Each row has a hidden score. How much does it go up from the first row of each pair to the second? 20 means little or no change, 40 a big rise and 0 a big fall. The score is a weighted sum of the row's numbers plus the product of two more (or one squared), each taken from its middle value.
[ 0.02 -0.03  0.34 -0.32  1.26  0.58 -1.07 -0.7   1.25 -0.27 -0.58 -0.54]
[-0.97 -2.51  1.55  2.25  0.13 -0.76  1.34  0.7   0.36  0.08 -1.76 -0.56]: 10
[ 0.56  0.43 -1.12 -0.71 -1.22 -0.25  1.28  0.32 -0.16 -0.79  1.09  0.68]
[ 0.61  0.24 -0.33 -0.4  -0.19 -0.01  0.07  0.49 -0.01 -0.81  1.01  0.19]: 24
[-0.89 -0.14 -0.15 -0.38 -0.51 -1.15  0.29 -0.05 -0.59  0.16  0.31 -0.22]
[ 0.27  1.51  1.28  0.95 -1.05 -0.25  2.18  2.11 -0.99  0.6   2.21  0.46]: 22
[-1.63 -0.53  0.92  1.16 -0.57  0.75  0.31 -0.42  0.13  0.83 -0.92  0.32]
[ 1.93  1.15 -2.17 -1.5   0.46  0.45 -0.06 -0.64 -0.55 -0.37  0.23  0.35]: 11
[ 0.06 -0.32  0.32  0.08 -0.16  0.77 -0.19 -0.02  1.16 -0.06 -1.09 -0.44]
[ 1.12  1.2  -1.24 -0.77  0.33 -0.2   0.7   1.19 -0.48 -0.17  1.39 -0.41]: 5
[-0.1   0.07 -0.14  0.04  0.52  0.21 -0.26  0.85 -0.13  0.02 -0.53 -1.16]
[-0.55 -1.31  0.42  0.23 -0.25 -0.08  0.19  0.63  0.4   0.21 -0.32 -1.11]: 20
[ 0.5   0.96 -0.83 -0.9   0.06 -0.26 -0.23 -0.29 -0.84  0.19  0.45 -0.37]
[-0.13  0.36  0.21  0.29  0.83 -0.63 -0.17  0.24  0.3  -0.55 -0.71  1.3 ]: 33
[-0.95 -0.5  -0.14  0.31 -0.08 -0.73  0.58 -0.12  0.32  0.59  0.3  -0.11]
[-0.38 -0.13  0.67  0.71 -0.43 -0.13  0.06  0.86 -0.26 -0.03 -0.54 -0.27]: 26
[-0.32 -2.74  1.69  0.98 -0.15 -2.79  2.47  1.41 -0.23 -1.14  1.17  0.51]
[-0.14  0.34  0.55 -0.01  0.12  0.16  0.02 -0.01  0.18  0.62 -0.41 -0.31]: 26
[-1.31 -0.1   0.46  0.11 -0.05 -0.69  0.92  1.01  0.03 -1.01  0.71 -0.71]
[-0.33 -0.06  0.06  0.81 -0.5   0.03  0.66  0.34  0.5   0.92  0.89 -0.31]: 16
[-0.22  0.39 -0.5   0.82  0.24 -0.35 -0.04 -0.14  0.04 -0.26  0.74 -0.9 ]
[-0.2   0.26  0.5   0.55  0.86 -0.96  0.14  0.03  0.41 -0.21 -0.44 -0.83]: 21
[-0.16 -0.51  0.3  -0.49 -0.88 -0.11 -0.19 -0.58  0.1   0.63 -0.28 -1.24]
[-0.15  0.82  0.2   0.37  0.58  0.24 -0.26  0.01 -0.42 -0.2  -0.1   0.67]: 25
[ 1.01  0.23 -0.15  0.41 -0.37  0.17 -0.42 -0.27 -0.15  1.33 -0.93 -0.29]
[ 0.23 -0.46  0.87 -0.01 -0.39 -0.39 -0.63 -0.22  0.72  0.86  0.06 -0.56]: 29
[ 0.01  0.31  0.23  0.29 -1.    0.38  1.72  1.32  0.08  0.37  1.91  0.87]
[-0.07  0.58  0.77 -0.63 -0.22 -0.74  0.26  0.81  1.19  0.4   0.28  0.92]: 35
[ 1.28  0.39 -1.31 -0.02 -0.64 -0.1   0.73  0.07  0.13 -0.02  1.56  0.66]
[ 0.21 -0.33  0.25  0.61  0.66  0.28 -0.23 -0.61  0.02  0.6  -0.26 -1.56]: 22
[-0.11 -0.12  0.98  0.22 -0.14 -0.73 -0.03 -0.31 -0.54  1.39 -0.79 -0.96]
[-0.89 -0.38  0.52 -0.58 -0.27 -1.03 -0.09  0.18 -1.42 -1.02  0.71  0.45]: 24
[ 0.13  0.51 -0.12  0.93  1.06  0.02  0.27  1.08  0.62 -0.04  0.62 -0.22]
[-0.34 -0.43  0.37  0.5   0.38  0.83  0.14 -0.23  0.2   0.36 -1.33  1.05]: 28
[-0.09  0.74 -1.46 -1.14 -0.95  0.42  0.87  0.55 -1.36 -0.77  0.53  0.12]
[-0.41 -0.28  0.26 -0.03  0.34 -0.32 -0.68 -0.52 -0.08  1.17 -0.42 -0.22]: 17
[ 0.36 -0.22 -0.31  0.76 -0.3  -0.06  0.54  0.54  0.22  0.66  0.27 -1.46]
[-0.32 -0.31  0.09  0.35  1.16 -0.17 -0.66 -0.58  0.92 -0.28 -1.   -1.6 ]: 30
[-1.29 -2.67  1.93  2.34  0.16 -1.85  2.68  1.68 -0.49 -1.15  1.36  0.25]
[-0.22 -0.12 -0.28  0.22  0.2  -0.07 -0.71  0.01  0.6   0.55 -0.01  1.05]: 31
[-1.03 -1.69  2.11  0.66 -0.41 -1.86  1.15 -0.01 -1.65 -0.26  1.02 -0.11]
[-1.77 -0.69  1.81  0.97 -0.2  -0.09  0.68  1.04 -0.1   0.06 -1.27 -1.07]: 32
[ 1.43  0.63 -1.64 -1.82  0.73 -0.43 -0.12 -0.02 -0.63 -0.01  0.33 -0.23]
[-0.07 -0.06  0.18  0.57 -1.1   0.27  0.79  1.34 -1.51 -0.09  1.06  1.2 ]: 22
[ 0.75  1.57 -1.33 -0.72  1.79  3.03 -3.2  -3.28  0.58  1.72 -1.39 -2.13]
[-0.35  0.   -0.33 -0.25 -0.64 -0.26  0.45 -0.09  0.34  0.58  1.83 -0.68]: 8
[ 0.34  0.59 -0.66 -0.76 -0.06 -0.52  0.26  0.3   0.1  -0.56  0.12  0.66]
[-1.01 -0.52 -0.5   0.14  0.1   0.26  0.55  0.01 -0.58 -0.04  0.53  0.28]: 20
[ 0.49  2.22 -2.34 -1.49  2.02  3.73 -3.13 -3.58 -0.05  2.44 -2.31 -3.08]
[-0.12  0.83 -0.92 -0.22  0.98  2.54 -2.64 -3.43  0.33  1.46 -1.68 -0.87]: 28
[ 1.13  0.73 -0.47 -0.45 -0.31 -0.42  0.48  0.82 -0.34 -1.11  1.16  0.23]
[ 0.63 -0.26 -0.14  0.33  1.39 -0.16  0.43  0.13  0.76  0.13  0.38  0.61]: 26
[ 0.68  0.84 -0.04  0.33  0.94  0.63 -0.54 -0.01 -0.11  0.19 -0.13 -0.93]
[-0.84 -0.77  0.29  0.25 -0.04 -0.44 -0.53 -0.41 -0.43  0.19 -0.31 -0.18]: 20
[ 1.75  0.87 -0.75  0.08 -1.63 -0.79  1.4   0.6  -1.53 -1.12  1.79  1.94]
[-0.23 -0.33  1.24  0.81 -0.1  -0.08  1.06 -0.47  0.36  0.34 -0.31 -0.37]: 25
[ 0.05  0.57 -0.82 -0.86  0.77  1.41  0.08 -0.04  0.99 -0.62  0.26  0.82]
[ 0.03  0.58  0.28 -0.37 -0.49  0.    0.21 -0.13 -0.31  0.09 -0.19 -0.43]: 8
[ 0.41  0.96 -0.53 -0.2  -0.94  1.37 -0.09 -0.19  0.24 -0.9   0.58  1.  ]
[ 1.03  1.97 -1.83 -1.66 -0.33  4.23 -2.68 -3.62  0.72  0.86 -2.07 -2.83]: 22
[ 2.65  0.62 -2.33 -2.49  0.81  1.07 -1.32 -1.11  0.14 -0.02 -0.08  0.38]
[-0.45 -0.23 -0.38 -0.57 -0.15 -0.25 -0.57  0.81  0.24 -0.23 -1.03 -0.51]: 18
[ 0.63  0.69  0.43  0.79  0.19 -0.84 -0.16  0.47  0.76  0.23 -1.53 -1.6 ]
[ 0.61 -0.33 -0.32 -0.12 -0.48  1.12 -1.31 -2.13  0.17 -0.02  0.47 -0.56]: 23
[ 0.12  0.58 -0.92 -0.5   0.73  0.16 -0.81  0.38  0.55  0.58  0.2   1.03]
[-0.81  0.14  0.68  0.51 -0.31  0.08  0.35 -0.65 -0.85  0.33  0.06 -0.17]: 10
[-0.91  0.08 -0.56  0.61  0.34  0.04 -0.33 -0.51 -0.7   0.09  0.29  0.29]
[ 0.64  0.41 -1.29  0.01 -0.28 -0.44  0.2  -0.23  0.25 -1.03  0.74  0.6 ]: 19
[ 2.68  1.07 -1.58 -2.15 -0.24 -0.31  0.19 -0.23 -0.96  0.61  0.05  0.27]
[-0.62  0.79 -0.15  0.23  0.    0.23  0.07 -0.56  0.2  -0.52  0.4   1.13]: 28
[ 1.82  0.85 -0.8  -0.35  0.3  -0.51 -1.22  0.88  0.01 -0.56 -1.34  0.58]
[ 0.07 -0.6   0.44  0.22 -0.3  -0.81 -0.05  0.92  0.11  0.08  0.31  0.05]: 15
[ 2.6   1.16 -2.36 -3.17  0.32  0.59 -0.82 -0.53 -0.24  0.19 -0.46 -0.03]
[ 1.1  -0.12 -0.25  0.25  0.47  0.34 -0.95  0.08 -0.46  0.33  0.09  0.13]: 16
[ 0.47  0.44 -0.14 -0.28  0.15 -0.8   1.01  1.54 -0.08  0.09  0.97  0.52]
[ 0.69  1.55 -1.5  -1.21  0.55  0.64 -0.88 -1.11 -0.5  -1.42 -0.59  0.99]: 32
[-0.76 -0.89  0.21 -0.26  0.56 -0.77 -0.72 -0.47 -0.28  0.41 -0.09  0.18]
[ 0.37  1.08 -0.59  0.09 -0.12  0.75  0.03 -0.1   0.28 -0.38  0.21  0.25]: 22
[-0.25 -0.66  0.32 -0.18 -0.37  0.64  0.96  1.11  0.25  0.31 -0.91  0.44]
[ 0.06  0.39 -0.14  0.01 -0.6   0.3   1.1   1.    0.02  0.75  0.66  0.9 ]: 12
[ 0.5  -0.15  0.48 -0.13  0.13  0.02 -1.1  -0.54 -0.69 -0.15  0.95 -0.18]
[-0.14 -0.23  0.23  1.29 -0.55 -0.4  -0.47 -0.67  0.26  0.17 -1.    0.72]: 26
[ 0.03  0.39  0.   -0.19  0.   -0.23  0.03  0.34 -0.67 -0.02  0.79  0.67]
[-0.17 -0.2  -0.61  0.6  -0.14  0.19  0.11 -0.58  0.31 -0.17  0.43  0.29]: 24
[ 0.64  0.59 -1.07 -0.25  0.01  0.05  0.06  0.73 -0.08 -0.44  1.29  0.39]
[ 0.45  0.56 -0.67 -0.42 -0.39 -0.52  0.57  0.2  -0.51 -1.45  2.16 -0.12]: 15
[-0.3   0.6  -0.72 -0.13  0.03  0.55 -0.81 -0.05 -0.34 -0.71 -0.06  0.23]
[ 0.54 -0.02 -0.33  0.2   0.58 -0.67 -0.24 -0.27  0.11  0.53  0.76  0.06]: 7
[ 0.87  0.4   0.21 -0.57  0.12 -0.33  0.45 -0.21 -0.12 -0.48 -0.82  0.1 ]
[ 0.87 -0.04  0.38  0.55 -0.09 -1.71 -0.23  0.24  0.05  0.   -0.63  0.41]: 16
[ 0.19  1.6  -1.39 -1.72  0.13  1.53 -1.08 -1.85 -0.76  0.6  -1.66  0.28]
[ 0.82  0.44 -1.03 -1.51 -0.08  0.91 -1.1  -0.96  0.52  0.27  1.28  0.3 ]: 18
[-0.35  0.03  0.82  0.49  0.03  0.54  0.07 -0.32  0.4   0.23 -1.13 -0.97]
[-1.54  0.73  1.03  0.66 -0.98  0.69  1.41  1.58 -0.96  0.4   0.96  1.58]: 19
[ 0.67  0.77  0.25  0.3  -0.93 -0.76 -0.23 -0.09  0.08 -0.5  -1.11 -0.96]
[ 0.42 -0.08  0.28 -0.2   0.22 -0.24  0.17  0.66  0.51  0.34  0.12 -0.37]: 27
[-0.06  0.45  0.01  0.51  0.48 -0.63 -0.33 -0.69 -1.09  0.28 -0.59 -0.27]
[-0.04  0.59 -0.37  0.57  0.55  0.29 -0.2  -0.33  0.16  0.02  0.04  0.53]: 26
[-1.04  0.3   0.86 -0.64 -0.83  0.16  1.15  0.85 -0.78 -0.37  1.79  1.42]
[ 0.23  0.53 -0.43 -0.33 -1.    0.45  0.72  1.27 -0.86 -0.68  1.17  0.57]: 17
[-0.32 -0.17  0.6  -0.34  0.84 -0.37  0.36  0.05 -0.37 -0.73 -0.19 -0.74]
[-0.5  -0.02  0.05  0.9   0.97 -0.56  0.12 -0.24  0.55 -0.57 -0.65 -0.63]: 21
[-0.43  1.25 -0.04  0.37 -0.37  0.09  1.09  1.41  0.6   1.    1.76  0.53]
[-0.13 -0.2   0.17  0.4  -0.13 -0.93 -0.08  0.18 -0.91  0.16 -0.2  -0.43]: 17
[-0.54 -0.23  0.32  1.43  0.47  0.96  0.06  0.14  0.51 -0.09  0.59 -0.39]
[-0.47  0.04  0.83  0.19  0.95 -0.9   0.73  0.37  0.44  0.63 -0.67 -0.14]: 20
[ 1.63  1.17 -1.42 -0.98 -0.67  0.42 -0.83 -0.72 -1.32  0.49  0.09  0.15]
[-0.5   0.16  0.46  0.02 -0.23 -0.22  0.09  0.41 -0.33 -0.34 -0.51 -0.48]: 26
[ 0.73  1.4  -1.31 -1.06 -0.06  1.61 -1.47 -1.56 -0.08  0.82 -0.27 -0.44]
[-0.54  0.26 -0.54 -0.94  0.72  0.73  0.05  0.5  -0.12  0.27  1.18  0.41]: 23
[ 0.52  1.21 -1.55 -0.91 -0.89  1.08 -0.75 -1.73  0.57  0.49  0.54  0.84]
[ 0.21 -0.08 -0.4   0.6  -0.73 -0.25  0.16 -0.1  -0.73 -0.5  -0.09 -0.19]: 19
[-0.42 -0.08 -0.01 -0.4   0.    0.99 -0.02 -0.41  0.33 -0.21 -1.23  0.26]
[ 0.46  1.37 -1.84 -1.32  2.14  2.86 -3.   -2.72  0.45  0.85 -0.93 -1.89]: 17
[ 0.3  -0.07  0.24  0.23 -0.02  0.01 -0.81 -0.15 -0.54 -0.15 -0.52 -0.56]
[ 1.83  1.46 -1.69 -2.45 -0.5   0.15 -0.64 -0.85 -1.19 -1.35  0.07  0.17]: 20
[ 1.3   0.67 -1.64 -1.37 -0.16  0.18 -0.11  0.49  0.36 -0.64  0.65  0.08]
[ 1.03  1.37 -1.1  -0.14  0.85  2.99 -2.28 -2.69  0.82  1.45 -1.65 -1.13]: 24
[ 0.35  0.9  -1.17 -0.27 -0.87 -0.8  -0.17  0.01  0.04 -0.16  0.53 -0.24]
[-1.28 -0.87  1.19  0.89 -0.45 -0.51  0.17 -0.39  0.75  0.33 -0.76  0.4 ]: 27
[-0.58  0.3   0.17 -0.15  0.26 -0.48 -0.42 -0.83  0.04 -0.21 -0.1   0.72]
[ 0.77 -0.78 -0.13  0.09 -1.05 -0.34 -0.15 -1.01 -0.17 -0.14 -0.83  0.68]: 20
[-1.07  0.03  0.54 -0.37  0.54  0.02 -0.11 -0.36  0.22  0.14 -0.49 -1.72]
[-0.89 -0.4   0.57  0.73 -0.1  -0.37 -0.58 -0.44 -0.29  0.48 -1.25 -0.56]: 22
[-0.01  0.57  0.15  0.68 -0.22  0.52 -0.34 -0.67  0.68  1.26 -0.71 -0.44]
[-0.24  0.82  0.09 -0.04 -0.21  0.56  0.9   1.38 -0.32  0.05  1.68  0.78]: 23
[-0.48  0.12 -0.24 -0.41 -0.16 -0.62  0.51  0.94 -0.61  0.53  0.43 -0.13]
[-0.01  0.46 -0.47 -0.59  0.45  0.45 -0.64 -0.58  0.02 -1.1   0.56  0.31]: 30
[ 0.09  0.07  0.09  0.04 -0.54  0.37  0.05  0.3   0.69 -0.25  0.49 -1.3 ]
[-1.5   0.38  0.67  1.78 -1.42  0.02  1.22  1.5  -0.88  0.25  0.99  1.31]: 22
[-0.19 -0.88  1.23  0.2   0.94 -0.47 -0.48 -0.44  0.69 -1.02  0.32 -0.35]
[-0.5  -0.43  0.92  1.59  0.01  0.78 -0.75 -0.19  0.75  0.63 -0.64 -0.76]: 15
[ 0.79  0.49 -0.34 -1.09  1.14 -0.73 -0.08 -0.15 -1.01 -0.53  0.12  0.68]
[ 0.23 -0.2   0.18 -0.32 -0.96 -0.03 -0.48  0.17  0.3  -0.09  0.74 -0.73]: 21
[ 1.17  1.56 -1.86 -1.24 -0.03  0.37 -0.42 -1.03  0.35  0.91  0.71  0.1 ]
[-0.29  0.28  0.31  0.18  0.56 -0.47 -0.19  0.53  0.03 -0.52 -0.13  0.79]: 30
[ 0.1  -1.77  1.96  1.58 -0.39 -2.14  1.53  0.24 -0.6  -0.4   1.16  0.87]
[-0.26 -0.35  0.07 -0.1   0.56 -0.47  0.32  0.63  0.58 -0.49 -0.53 -0.49]: 30
[-0.7  -2.71  1.42  1.87  0.01 -2.32  2.03  1.59  0.42 -1.76  0.8  -0.06]
[-0.02 -0.59  0.25 -0.02  0.54  0.1  -0.29 -0.47  0.62 -0.09 -0.69  0.62]: 30
[-1.51 -0.4   0.69  0.55 -0.62  0.15 -0.57 -0.46  0.46 -0.01 -1.12  0.02]
[-0.16 -0.4  -0.06  0.18 -0.38 -0.17  0.02  0.15  0.04 -0.36  0.36  1.32]: 14
[ 0.19  0.25 -0.59  0.34 -0.23 -0.28  0.13  0.31  0.06 -1.1   0.34 -0.2 ]
[-0.32  0.57 -0.8  -1.66  0.42 -0.19 -1.07 -1.11 -0.18 -1.59 -0.67 -0.07]: 27
[-1.05 -3.3   1.81  1.75 -1.63 -1.52  2.72  1.46 -0.74 -0.66  2.14  0.05]
[ 0.46 -0.02 -0.27 -0.16 -0.13 -0.69  0.7  -0.2   0.23  0.45  0.39  0.79]: 26
[ 0.   -0.55  0.52  0.42 -0.65 -0.16  0.02  0.9   0.25  0.79 -0.68 -1.13]
[ 0.57 -0.31  0.01 -0.12  0.47 -0.67  0.26  0.06  0.59 -0.09  0.28  0.49]: 22
[-0.39  0.38 -0.41  0.29 -0.5  -0.78 -0.07  0.03 -0.31 -0.39 -0.1  -0.6 ]
[-0.94 -2.43  1.34  1.46 -0.38 -1.91  1.93  1.09  0.27 -2.03  1.49  0.88]: 19
[ 2.28  1.49 -2.87 -2.16  0.19  0.31 -1.19  1.14 -1.13 -0.25  0.28  1.03]
[-1.31 -1.11  1.61  0.79 -0.54 -1.43  1.17  0.31 -0.47 -1.83  1.2   0.47]: 17
[-1.13  0.14 -0.26  0.04 -0.07 -0.28  0.43  0.05 -0.44  0.32 -0.61  0.45]
[-1.49 -2.37  1.71  2.93  0.24 -0.96  1.57  1.33  0.28  0.84 -1.21 -0.6 ]: 14
[-0.24 -0.13  0.29  0.03  0.35 -0.08 -0.26 -0.32 -0.7  -0.06 -1.55  0.07]
[-0.18 -0.27 -0.31 -0.69  0.25  0.78  0.03 -0.31 -0.27 -0.29  0.35  0.05]: 19
[ 1.75  1.83 -2.18 -2.5   0.4   0.12 -0.85 -1.07 -0.89 -0.14  0.29  0.03]
[-0.34 -0.41  0.71 -0.34  0.29 -0.18 -0.48  0.76  0.1   0.11 -0.54 -0.17]: 33
[-0.99 -2.91  2.22  2.47 -0.7  -1.7   2.29  2.26 -0.77 -1.4   1.7   0.99]
[ 0.17  1.49 -1.4  -1.46  1.27  2.62 -2.98 -2.98 -0.08  1.21 -2.65 -1.63]: 32
[-1.94 -2.9   1.79  2.33 -0.56 -0.97  1.87  1.34  0.16  1.4  -1.66 -1.56]
[-0.71  0.42  0.18  0.43  0.09 -0.59  0.12  0.16  1.34 -0.3  -0.27  1.51]: 34
[ 0.66 -0.38  0.49 -0.09 -0.4  -0.48 -0.67  0.17 -0.64  0.29 -0.57  0.59]
[-0.18 -0.36  0.59 -0.08 -0.37 -0.84 -0.26  0.84  0.34  0.54  0.73 -1.16]: 18
[ 0.03 -0.19  0.67 -0.47 -0.77 -0.47  0.21 -0.08 -0.16 -0.41 -0.46 -1.23]
[-0.47 -0.23  0.69  1.3  -1.28 -0.64  0.43  0.91  0.22 -0.24 -0.67 -0.54]: 24
[ 0.57  0.09  0.3   0.39 -0.61  0.35 -0.16  1.15 -0.57  0.39  0.38 -0.24]
[ 1.09  0.95 -1.92 -1.76  1.49  4.03 -2.56 -3.66  1.05  1.61 -3.22 -2.16]: 30
[-0.07  0.    0.24  0.01  0.46  0.24  0.17 -0.05 -0.19  0.14 -0.53 -0.81]
[ 0.01  0.56  0.01  0.34  0.33 -0.4  -0.51  0.42  0.98  0.33  0.95  0.12]: 22
[ 0.56  1.58 -1.86 -1.07 -0.23  1.01 -0.79 -0.64 -0.25  0.61  1.04  0.32]
[-0.88 -2.65  1.7   1.73 -1.03 -1.84  2.72  1.89  0.27 -1.3   0.05 -0.57]: 19
[ 1.33  0.06 -0.2   0.32  0.78  1.78 -0.89 -0.64  1.14  0.6  -0.33 -1.34]
[ 0.64 -0.12  0.24 -0.08 -0.81 -0.27 -0.36  0.33 -0.36 -0.08  0.16 -0.01]: 12
[-0.2   0.34  0.45 -0.22 -0.2   0.36  0.17  0.28 -0.77 -0.39 -0.08  0.82]
[-0.5  -0.21 -0.12 -0.35  0.57  0.19  0.33  0.25 -0.51  0.51  0.26  0.87]: 18
[-1.91 -2.97  1.62  2.47 -0.18 -1.78  1.82  0.6   1.13  0.96 -1.07 -0.83]
[-0.32 -0.58  0.66  0.14  0.05  0.22 -0.27 -0.17  1.32  0.7  -0.57 -1.23]: 31
[-0.92  0.54  0.22 -0.3   0.19 -0.45  0.27  1.08 -0.09 -0.2  -0.28 -0.43]
[ 2.71  1.06 -2.54 -1.8   1.16  0.57 -0.44 -1.5  -1.12 -1.    0.36  0.1 ]: 15
